In the rows, 128 means zero.
Named turns come first, each shown by rows before and after it. Which turns, in which order, take the first row of each pair that follows to the second? Write the first one first, as in the answered first pair.
k586:
[ 76  86  83 121 178 134 115 144  57 169 172 153 182 143 133] -> [ 75  84  81 116 174 136 115 149  59 171 175 152 181 143 136]
[129 139 129 138 125 113 135 114 142 125 109 101 113 133 114] -> [129 132 123 124 111 116 134 135 155 121 123 108 107 132 125]
[ 82 128 121 130 115 126 127 123 118  94 144 144 116 101 143] -> [ 92 128 125 136 120 131 124 116 111  92 140 150 122  91 139]
k713:
[221 124 159 138 141 157 108 146 139 128 125 150 146 113 135] -> [180 130 144 134  97 119 137 148 196 116 121  91  91 145 139]
[108 120 125 153  93 104 143 132 163  67 110 116  66  94 138] -> [138 109 138 155 132 141 117 130 100  72 116 181 123  55 138]
[171 144 162 159 114 124 123 102 162  82  92  85  97 109 113] -> [111 119 145 143  84 132 121 132 143  53 127 127  84  83 143]
[116 112  98  87 102 123 126 150 172 139 154 117  94 149 144] -> [141 105 112  89 137 158 103 154 120 145 161 175 146 116 146]
k336:
[130 136 121 107 139 122 130 144 123 148 143 134 123 155 136] -> [120 134 126 116 144 130 124 139 100 136 139 150 131 133 138]
[116 136 128 135 160 142 139 115  94 140 153 155 140  93 143] -> [119 136 128 128 123 134 142 128 139 104 159 140 105  84 162]
[131 149 134 131 113 107 145 106 156 118 103  86 106 143 125] -> [132 150 132 133 148 115 142  97 119 153  97 100 136 154 109]
k245:
[169 109  92  63  77 107 101 150 137 130 138 129 132 177 122] -> [126 113  85  72  96  97 114 131 107 153 131 120 131 200 105]
[152 137 146 160 152 121 129 115 150 129 117 109 119 129 111] -> [139 137 145 162 158 123 132 110 136 132 115 113 122 129 103]
[106  98 116 140 121 116 129 116 115 138 167 124 162 101 139] -> [129  97 122 134 109 122 124 126 135 128 169 125 158  92 146]
Now pairs of rows:
Between the rows of a pair lie two turns.
[ 68 119 131 163 139 123 134  82  86 103 122 133 118 106 110] -> [ 94 110 126 134  88 123 133 125 158  71 142 121  83 103 144] | k336 k586
[111 137 139 147  97 121 138 116 143 109 116 106  98 120 141] -> [ 82 121 119 125 103 134 138 139 113 130 140 142 121 124 149] | k336 k713
[ 85 123 103 141 137 105 143 119 108 138 145 125 136 146 141] -> [143 117 119 130 118 131 120 145 133 100 156 149 140 105 169] | k245 k245
[221 110 158 147 106 150  84 136 141 110 143  94 110 129 157] -> [125 109 137 153  71 117 107 127 140  86 150  72  57 140 162] | k586 k713
[ 98 104 138  90  93 132 103 145 154 136 163 153 117 141 138] -> [ 96 107 142  98 123 138  99 132 120 160 159 169 146 145 124] | k336 k336
[184 137 141 186 123 130 127  73 128 119 133 153 137  70 163] -> [125 128 121 175  85 119 138  92 142  93 151 152 100  69 184] | k713 k713
[130 152 165 122 144 118 150 113 143 116 115  79  79 168 172] -> [103 133 147  92 127 127 146 150 141 121 147 108  84 172 193] | k713 k336
[162 165 128 142 117 114 134 110 136 117 101  84 125 139 122] -> [160 152 117 116  89 118 129 142 158 109 124  98 115 138 144] | k586 k586
[143 140 140 144 150 130 125 107 119 123 106 130 148 112 112] -> [144 140 140 141 125 122 130 115 155 104 106 111 120 113 121] | k336 k245
[186 119 130 110 152 120 135 137 124 161 134 141 146 145 128] -> [196 119 138 111 128 123 128 142 148 127 135 142 130 123 144] | k336 k245
[ 87 128 110 116 132  97 139 108 122  94 118 124 114 136 119] -> [ 92 130 108 113 147  98 143 108 115 116 117 121 127 151 108] | k336 k336
[132 151 136 136 122 135 158 139 168 114 112 120 118 137 116] -> [ 93 142 120 126 118 131 162 146 148 123 124 136 118 146 122] | k336 k713
[206 131 120 106 148 143  81 182 182 141 109 113 179 122 150] -> [185 143 144 151 177 145  74 130 121 109  82 129 189  76 135] | k586 k336
[181 135 135  98 131 151 117 154 163 149 141 153 105 125 142] -> [193 146 151 117 147 154 114 132 150 141 125 150 110 111 132] | k713 k586
[132 128 145 142 117 134 134 113 137 100 132 136  96 103 134] -> [141 134 134 131 133 124 150 116 147 154 123 110 105 153 113] | k245 k336
[172 151 151 156 120 130 126 117 113  90 122 152 131  88 146] -> [134 150 139 149  89 115 137 126 132  76 130 136  99  93 157] | k713 k713
[153 125 106 112  89 110 130 146 143 107 128 116 109 146 119] -> [146 126 105 121 132 120 129 134  90 145 122 141 149 156  98] | k336 k245
[152 127 139 110 108 149 134 134 119 118 153 165 148 116 176] -> [154 156 148 138 117 111 157  87 145 128 115  95 120 152 144] | k586 k713
[128 135 165 136  89 133 143 111 171 101 108  90  78 107 126] -> [ 65 116 150 136 111 151 135 114  91 105 129 153 109  86 134] | k245 k713
[130 134 163 157 136 103 125  88 155 110 114 104 116  93 125] -> [ 82 113 148 138 124 117 118 114 125 101 150 148 123  76 148] | k586 k713
[ 94 133 120 133 134 114 139 125 157 162 110 103 119 168 104] -> [ 61 118 111 125 131 124 135 138 130 156 131 135 127 154 117] | k336 k586
[176 160 155  95 116 130 143 142 186 110 131 108 111 109 136] -> [184 153 159  94 134 153 129 146 150 110 138 149 144  85 141] | k713 k713
[175 129 159 168 137 130 114  86 138  96  87 136 109  85 107] -> [150 132 129 140 125 104 144 104 180 150  93  85  90 162  96] | k713 k336
[ 99 126 125 142 157 129 122 128  83 139 133 148 151 114 116] -> [110 125 126 135 103 120 121 147 148  90 141 124 103  97 143] | k336 k245
[104 128  81 103 142 125 139 158 167 126 150 112  90 123 149] -> [133 134 101 125 197 147 121 128 103 140 132 151 145  97 124] | k713 k586
[122 131 106 113 129 125 132 132 169 191 123  91 142 190 121] -> [ 65 105  93 102 118 142 121 154 113 163 156 155 154 150 148] | k713 k336
[116 115 128 112 129 134 125 131 111 119 144 134 127 105 136] -> [145 127 142 126 136 133 122 116 115 115 125 124 129 103 128] | k713 k336
[110 124 140 121 141 152 125 129  83 146 143 177 165 119 126] -> [139 146 152 143 159 136 134  95 101 160 111 134 162 140 101] | k713 k245
[177 124 129 136 130 113 127 151 182  96 117 142 124 161 121] -> [155 117 113 117 137 113 133 167 164 128 131 152 137 188 120] | k713 k336
[118 128 118 134 133 118 136 125 115 139 120 119 136 140 120] -> [131 123 129 138 125 128 126 131 119 109 124 136 136 108 136] | k336 k245
[142 146 113 149 155 106 138  85  85 118 117  82 128 126 107] -> [ 99 122  89 115 102 108 138 130 112  86 158 102  95 118 146] | k713 k586
[ 70 127 126 117 134 151 153 112  86 132 140 152 128 134 141] -> [179 145 160 127 153 160 138  97 127 138 109 127 150 131 125] | k245 k713
[105 133 132 142 154 118 129  84  83 161 100 118 107 132 106] -> [ 80 121 124 135 143 124 127  98  70 147 115 142 107 115 119] | k713 k713
[148 115 120 152 141 154 118 104  82 132 124 137 158 107 113] -> [132 118 103 133  93 123 142 126 156 131 131  80 105 149 121] | k713 k586
[158 159 127 115 143 162 111 127  67 145 119 152 177 114 104] -> [168 162 121  96  69 139 126 155 171 102 124  96 106 124 132] | k336 k336
[167 141 142 149 147 109 140  92 157 141  90  89 119 151 105] -> [ 64 126 116 147 116  97 154 103 129 113 114 106  90 140 127] | k245 k713
[ 92 129 119 150 153 124 128 101  78 107 137 145 140  87 132] -> [119 127 125 141 108 123 126 118 143  71 140 126 107  74 151] | k336 k586
[103 129 115 130 110 127 153 134 152 135 128 108 125 150 130] -> [ 91 126 125 144 129 138 141 120 106 121 126 141 146 122 129] | k336 k336
[213 146 150 125 118 122 140 110 209 123  93  82  93 128 109] -> [ 20 109  97 114  94 112 159 129 118 109 144 145  75 117 140] | k245 k713
[ 61 118 109 129 144 118 133 122  74 161 146 118 116 157 121] -> [175 142 150 152 171 128 115  95 103 159 106  97 139 143  99] | k245 k713
[126 138 119 125 121 112 141 128 178 130 128  81 111 151 126] -> [167 131 138 131 166 150 113 125 120 142 129 141 171 117 121] | k713 k713
[210 126 116  99 162  96 134 159 185 163 154  99 155 190 140] -> [228 132 131 117 184 105 128 141 166 159 139 105 171 174 128] | k586 k586
[ 84 158 123 149  86  92 139 110 157  94 133  85  76 137 127] -> [ 81 158 122 164 162 112 132  88  68 152 124 124 146 145  98] | k336 k336
[157 149 121 118  94 112 128 135 167 118 120 109 128 121 123] -> [146 137 107  97  97 117 126 155 157 145 138 127 143 137 127] | k713 k336
[105 133 114 102 103 142 131 148 140 112 151 145 124 119 146] -> [136 135 114  98 131 151 126 147 127 148 144 151 155 135 134] | k336 k713
[134 143 139 129  98 113 124 145 166 135 127 102 121 147 105] -> [111 142 133 131 107 107 131 139 148 150 124 103 128 160 100] | k586 k245
[112 115 121 117 142 117 130 141 137 135 152 133 135 118 133] -> [126 114 127 120 137 122 123 140 146 121 150 137 133 108 136] | k586 k336
[103 132 130 158 130 112 130 110  99 125 126 105 114 144 108] -> [136 137 143 168 136 116 121 104 107 117 118 105 121 128 109] | k245 k713
[145 128 148 127 105 131 119 139 182  82 120 118 102 102 150] -> [ 83 107 129 119 120 142 118 149 116  94 147 169 125  94 156] | k245 k713
[114 137 105  83 140 118 118 165 147 129 167 170 140 159 145] -> [135 140 123 103 169 131 106 143 113 121 154 190 164 131 131] | k336 k586
[157 155 136 160 141 100 147 105 144  95  93  89 102 124 105] -> [138 151 114 144 161  96 160 114 121 154 104  93 128 169  92] | k586 k336
[109 122 137 141 103 124 107 147 148 105 132 102 117 110 138] -> [155 133 151 151 131 128 103 132 142 126 115  96 138 113 121] | k713 k713
[138 124 123 127 140 126 126 137 117 147 129 127 145 158 117] -> [135 118 120 114 114 130 123 157 132 130 141 134 132 149 136] | k713 k586
[144 114 143 116 125 162 102 134 142 119 131 162 140 114 138] -> [126 122 126 109 116 136 125 135 171 143 124 117 115 162 125] | k336 k245
[186 127 160 133 135 153 115 121 134 102 138 136 151 104 143] -> [154 140 166 159 142 135 128  87 123  92 118 108 128 104 128] | k586 k336
[ 64 132 159 125  98 104 137 125 122  97 133  79  82 149 152] -> [108 133 184 146 158 138 111 102  50 113 121 134 148 111 135] | k245 k713
[140  79 157 115 161 162  82 140 107 134 130 193 192  71 151] -> [170  90 135  80 111 127 105 174 224 159 131 109 140 145 156] | k336 k336
[111 140 113 105 180 114 117 159  98 194 168 151 169 166 109] -> [121 129 138 112 131 137  91 173 113  93 180 190 142  78 156] | k245 k336
[170 119 134 106 117 142 141 149 155 129 146 130 128 129 129] -> [157 118 127 102 121 136 147 151 155 142 149 126 128 143 125] | k245 k586
[168 129 144 170 108 126 103 112 168  90 103  79 117 102 122] -> [133 119 142 174 104 134  97 111 134  69 115 112 118  75 134] | k713 k586
[107 109 124 166 165  91 145  96 156 203  91  95 149 163  74] -> [ 74  79 120 151 168 132 118 121  87 180 130 185 183 109 103] | k713 k713
[150  93 110 113  97 132  96 100 170 121 106 108 112  98 142] -> [170  93 117 116 113 144  89  96 154 128 102 126 133  90 138] | k713 k713
[172 124 136 120 117 140 117 133 156 131 130 122 134 127 125] -> [162 123 142 129 129 152 113 126 122 126 130 144 148 108 123] | k336 k336
[ 85 140 119 162 128 136 133 111  99 112 124 139 130 115 134] -> [ 96 153 119 166 124 124 141 101 123 122 110 107 119 137 124] | k713 k713
[167 143 131 139 150 133 124 115 131 140 105 129 151 123 122] -> [127 141 128 151 153 126 127 103 105 133 104 137 145 115 121] | k586 k336
[ 82 135 154 138  96 132 137 188 167  94 132 129 113  81 166] -> [107 132 162 143 146 156 120 181 109 124 129 173 172  72 152] | k245 k713
[ 89 105 115 113  98 134 134 147 117  98 147 162 129 125 152] -> [194 126 143 122 135 147 123 132 144 130 116 137 163 139 124] | k713 k245
[167 138 139 158 103 103 131 105 111  83 102  74  91 115 105] -> [155 124 123 132  72 103 135 139 136  77 127  80  74 124 125] | k586 k586
[144 128 114 124 119 107 163 125 106 134  69 103 164 119 113] -> [116 113 108 117 109 119 157 141  85 121  91 136 166  99 131] | k713 k713
[147 128 136 140 124 135 135 117 131 108 125 138 121 114 147] -> [133 122 128 125 113 135 139 131 142 116 138 142 115 126 156] | k336 k713
[209 139 150 139 136 139 104 109 145 110 109 129 145  91 120] -> [148 154 126 149 152 104 138  85 137 158  94  81 130 155  87] | k245 k245
[130 130 140 166 135 121 131  95 133 126 104  86 121 125 127] -> [118 114 140 163 143 141 116 104  94 118 121 135 145  95 140] | k713 k713
[137 132 125 129 104 142 113 155 125 115 144 168 139  85 162] -> [156 139 110 112 122 134 125 162 144 180 139 136 154 147 139] | k336 k336
[223 130 168 160 143 170 104 119 141  94 122 160 164  92 135] -> [210 152 172 182 153 139 131  79 155 114  88  99 141 127 107] | k336 k586
[161 125 132 130 138 146 107 139 139 119 125 145 151 102 137] -> [122 138 121 141 137 111 133 116 152 143 110  91 125 147 114] | k713 k245
[112 102 123  95  94 117 137 171 132  87 162 165 129  87 159] -> [167 140 148 139 174 102 147  99 106 153  99 112 168 131  87] | k713 k586
[ 96 128 114 124 119 115 145 135 131 147 128 121 118 153 126] -> [129 119 128 117 123 143 123 147 115 130 140 161 141 115 141] | k713 k245
[ 99 137 116 135 158 120 144 109  86 166 129 134 151 162 119] -> [ 73 132 125 148 142 120 139 100  76 121 128 143 130 128 132] | k713 k336
[101 128 127 129 122  94 134 139 128 156 128 110 131 150 130] -> [104 116 125 125 124 112 121 152 103 146 142 148 152 126 143] | k713 k586
[163 149 135 101 125 123 148 147 175 132 118 105  96 123 151] -> [190 153 143 108 160 133 141 134 143 158 111 122 132 124 136] | k586 k336
[126 118 152 150 128 119 111 114 122  88 123 142 108  93 131] -> [159 119 147 133 113 113 116 130 169 104 122 116  99 120 131] | k336 k586
[199 155 152 168 149 132 102 103 113 142  90 106 150 124 119] -> [137 150 137 166  87 108 119 114 157  87  99  79  81 114 146] | k336 k713
[135 131 134 140 103 138  97 121 188 134 131  81 114 140 116] -> [155 128 134 136 137 151  90 120 155 173 129 100 153 150 101] | k586 k336
[122 123 115  99 122 122 129 166 127 137 140 140 134 146 135] -> [133 122 128 113 144 133 120 153 102 135 132 159 151 129 129] | k336 k586
[ 84 144 116 110 142 112 140  59  68 162 122 150 152 152 118] -> [ 70 146 126 129 119 109 137  47  76 114 118 152 123 116 131] | k713 k336
[109 152 150 134 152 134 160 125 109 196 116  94 123 180 114] -> [ 70 139 140 132 149 143 159 129  75 183 131 124 124 161 125] | k245 k586
[ 94 124 143 148 116 128 128 118 104  87 123 151 120  90 150] -> [101 135 133 137  95 105 145 124 158 103 120 100  90 133 144] | k586 k336
[130 125 128 116  85 121 136 142 196  86 134 106  78 122 139] -> [106 112 114 100  82 126 135 163 177  94 154 131  85 124 149] | k245 k586
[ 78  98 106  64 131 159 128 186 108 122 201 193 126 135 143] -> [ 91 101 100  50 127 149 136 194 140 148 198 169 122 169 136] | k336 k336
[116 129 119  94 138 147 109 166 144 147 175 168 184 164 152] -> [108 126 124  98 112 147 103 168 162 106 177 169 159 137 170] | k336 k336
[ 76 152  93 157 113  99 131 112 138 103 121 100 111 124 158] -> [114 149  80 123 115 102 132 144 166 151 134  90 129 166 156] | k586 k336
[ 81 111 110 111 105 134 155 150 144 116 134 143 112 140 151] -> [122 106 119  99 119 154 140 166 140 130 142 169 142 133 152] | k336 k586
[ 94 120 135 122 132 100 154 101 112 139 122 141 123 134 133] -> [146 131 155 132 147 107 143  88 123 135 107 136 135 124 124] | k245 k713
[ 76 143 116 129 107  96 144 121 161 100 129  62  80 138 143] -> [141 120 130 102 102 149 102 169 150  77 161 141 124  83 179] | k713 k245
[133 129 100 146 104  97 129  92 105 154 111 136 128 150 110] -> [128 126 105 148  81  97 125  97 117 113 115 138 110 128 128] | k336 k336
[ 91 117 122 137 106 160 147 115  58 136 161 168 156 102 132] -> [ 84 121 120 139  58 140 156 120 111  95 161 133 104  97 151] | k586 k336
[ 92 134 123 131 139 140 140 136 127 143 119 141 132 127 137] -> [ 95 134 121 127 127 135 141 144 144 136 122 133 118 131 142] | k336 k336
[137 130 148 127 113 139 108 127 126 106 138 144 124 102 136] -> [145 146 149 142 130 124 120 102 136 128 116 107 122 128 112] | k713 k586
[152 104 124 108 101 139 109 147 148 111 150 146 121 116 143] -> [159 105 120 109 136 144 112 139 114 156 146 154 153 138 121] | k336 k336
[113 114 143 102  96 159 109 157 119 146 163 131 120 137 147] -> [ 95 118 134 105 101 150 117 147 110 161 160 122 119 151 136] | k245 k245
